[-0.01  1.07 -4.67  3.48  3.17 -0.94  3.38] ans = 3.48, 3.48

[[-1.52  0.48 -1.85  0.29  0.10 -1.48  1.04]
 [ 0.81 -1.39  2.24 -0.51 -0.01  4.99  0.26]
 [-1.89  0.27 -2.19  0.12 -0.04 -1.30  1.65]] ans = -0.51, 4.99

[[ 2.98  2.60  3.93  3.57  5.20 -1.85  0.64]
 [ 3.13 -1.02 -0.68  3.49  3.20  2.29 -4.22]
 [ 3.30  0.77  1.69  3.80  4.60  0.42 -2.05]] ans = 3.49, 5.20

[-2.97  4.59 -4.50  0.77  3.56  1.26 -4.25] ans = 0.77, 4.59

[ 5.51  1.52  4.29 -5.53  1.14] ans = 4.29, 5.51

[[-2.37  0.12  4.22 -2.20 -2.79 -0.71 -4.25]
 [-2.53 -0.03  4.05 -2.25 -2.81 -0.56 -4.28]
 [-0.19  2.42  5.13 -0.92 -1.67 -1.50 -3.22]] ans = -2.25, 5.13

[-5.25  2.55  4.04  5.45 -3.46  3.44  4.97] ans = 5.45, 5.45

[[ 0.77  0.03 -0.09  0.39  0.51]
 [-3.48  2.21  4.45  2.19 -4.64]
 [-4.24  2.75  5.83  2.98 -5.76]] ans = 4.45, 5.83
---
-1.00  -0.30   0.67   2.65  -5.84   0.13  -0.51
 0.22  -1.31   0.38  -0.94  -2.28  -0.28  -2.18
 0.83  -1.55   0.84  -1.67  -3.65  -0.17  -1.75
⇒ 0.13

-0.72   1.25  -4.93  -3.49   2.80  -0.19 ⇒ 2.80

-0.07   0.22   5.23   2.83   1.42  -1.74 ⇒ 1.42

-3.22  -0.94   0.18  -1.55  -1.26
-4.55  -0.67  -0.98   0.96  -2.86
-0.12   3.89  -0.02   5.81  -1.19
⇒ -1.55

-0.05  -0.97   5.32  -3.25 ⇒ 5.32

 0.23   2.39  -5.01   2.15 ⇒ -5.01

 0.91   1.05  -2.88  -3.18  -1.39  -5.17 ⇒ -1.39

-3.36  -3.07  -0.40  -4.11  -0.59  -1.15  -5.43 ⇒ -1.15
---
[[ 0.58 -5.92  2.93 -2.23 -1.29 -0.72 -0.28]
 [-0.71 -2.40  3.30 -4.11  1.11  0.69 -3.01]
 [-2.96 -0.54  2.43 -4.80 -1.40  2.61  0.85]] --> 2.43

[-5.57 -1.69 -1.64 -4.36  1.09  0.84 -3.06] --> -1.64

[ 0.07 -2.17 -0.83 -5.47  2.19  5.26  1.31] --> -0.83

[[ 1.87 -1.99  0.95 -0.47 -1.56 -5.16 -3.92]
 [-3.54  0.40  4.97 -1.69  1.74 -2.77  1.24]] --> 4.97

[[ 4.80  0.30 -3.58 -3.12  1.46 -2.61  3.58]
 [-1.28  4.65  3.21 -2.74  1.09 -2.94 -1.50]
 [-2.79  5.10  2.45  3.10 -5.10 -3.50 -3.38]] --> 2.45

[-2.38 -2.67  2.17 -3.50 -1.35  0.67 -4.97] --> 2.17

[[ 0.13  0.04 -1.21 -0.91  0.58  0.98  2.46]
 [ 3.05 -3.57  3.39  0.07 -3.40 -2.67 -4.89]
 [ 0.42 -0.52 -0.80 -0.94  0.20  0.68  1.99]] --> -0.80
---
[[80, 43, 68, 13], [71, 49, 63, 31]] ans = 49
[[632, 859, 761, 818, 328, 308, 471], [857, 716, 887, 639, 269, 499, 203], [540, 625, 891, 270, 404, 462, 186]] ans = 269
[[6761, 6323, 4952, 8863, 2114], [5383, 8514, 4462, 2190, 9444]] ans = 4462
[[4, 5, 5, 5, 8], [5, 5, 5, 5, 1]] ans = 5
[[771, 725, 275, 557, 924, 243], [-357, 477, 543, -656, 496, 511], [393, -140, 118, 563, -287, 84]] ans = -656
[[30, 55, 21, 61, 38, 45], [83, 58, 53, 85, 40, 15]] ans = 85
[[-734, -87, 689, 965, -490, -403], [-584, 156, -178, -211, -959, -483]] ans = -211
---
[[-48 -18 -25   1 -11  -8  -1]
 [-19 -17 -10  -9   7 -10 -25]
 [ 25 -14 -38  -9  -4 -19  -1]] Answer: -38

[[132 197 195  52 190]
 [105 121 123 125 114]
 [165 133 131  93 138]] Answer: 131

[[ 78 135  95  25]
 [165  99 142 196]
 [ 89 130  90   9]] Answer: 90

[[  6 -38   8  29 -33]
 [ 25 -14  20 -20 -41]
 [-12  45 -22 -11  24]] Answer: -22

[[-411  288 -213  -76  -21]
 [-549  531 -231  132 -459]
 [ 288 -213  -76  -21 -549]] Answer: -76

[[8 3 6 5]
 [5 4 4 3]
 [5 5 1 4]] Answer: 1
---
[-5.01 -5.23 -0.37 -2.29 -1.98 -1.03  0.11] --> -0.37
[-0.04  5.41 -5.93  5.27] --> -5.93
[ 1.09 -2.34 -0.89 -4.80  2.85  1.20] --> -0.89
[-4.87  0.59 -3.84 -0.31  2.10  1.07 -2.61] --> -3.84
[-5.72 -0.39 -0.35  0.48  1.92  0.94] --> -0.35
[-1.20  5.20  3.37  3.16] --> 3.37
[-4.49 -0.17  0.45  2.87  3.29 -0.44] --> 0.45
---
[ 1.26  2.78  2.28  6.01 -0.90] -> 6.01, 2.78

[[ 1.04 -0.50  1.52  1.72  3.65]
 [-4.68  3.16  0.81  0.53 -1.06]] -> 3.65, 3.16

[ 0.95 -4.44  2.67 -2.70 -2.21 -2.79] -> 2.67, 0.95

[-4.92  0.98  1.10 -2.84  1.96] -> 1.96, 1.10

[ 1.00  3.97  4.85 -4.03 -5.64 -0.08] -> 4.85, 3.97

[-1.62 -4.00 -2.44  1.62  4.39  3.40 -1.23] -> 4.39, 3.40

[-6.04 -1.89 -4.27 -5.33] -> -1.89, -4.27
---
 2.23  -3.21  -2.66  -2.54
-2.62   4.72   1.09   3.12
-0.73   1.98   1.74  -2.89
--> 1.09

 1.72   0.10  -2.42   4.71   2.69
 0.68  -1.18  -0.24  -1.46  -0.14
--> -1.46

-0.07   1.70   0.95  -1.79   0.81   2.91   2.01
 1.56   0.97   2.36   0.13   0.61   4.64   4.30
--> 4.64

-4.34  -0.74  -2.98  -0.69
-2.15   1.44   2.62   4.08
--> 2.62

 1.00  -3.95   0.17  -1.41  -5.05  -3.30
-3.66   2.93  -3.47  -2.90   3.01  -1.81
-0.02  -1.92   1.60   0.20  -2.32   0.53
--> 3.01

 0.50   1.80   5.27   4.23  -1.87  -1.75
 3.31  -1.08   3.50   0.44  -0.78   0.27
--> -0.78
---
-1.256	0.373	1.275	0.742	-1.974
0.279	1.514	-0.574	-1.015	-0.172
Answer: 1.514, -1.974

-95.14	48.42	111.27	-187.40	-136.47	-172.36	130.51 Answer: 130.51, -187.40

0.6	16.9	-10.3	8.4	11.3	1.8 Answer: 16.9, -10.3

6.17	55.89	-166.00	132.98	101.07 Answer: 132.98, -166.00

0.088	0.090	-0.112	0.112	0.109	-0.053 Answer: 0.112, -0.112

-10.393	-7.112	-11.500	-2.874	7.479
-1.103	-9.051	-23.207	-11.132	4.907
-20.060	14.386	5.866	9.169	-4.899
Answer: 14.386, -23.207
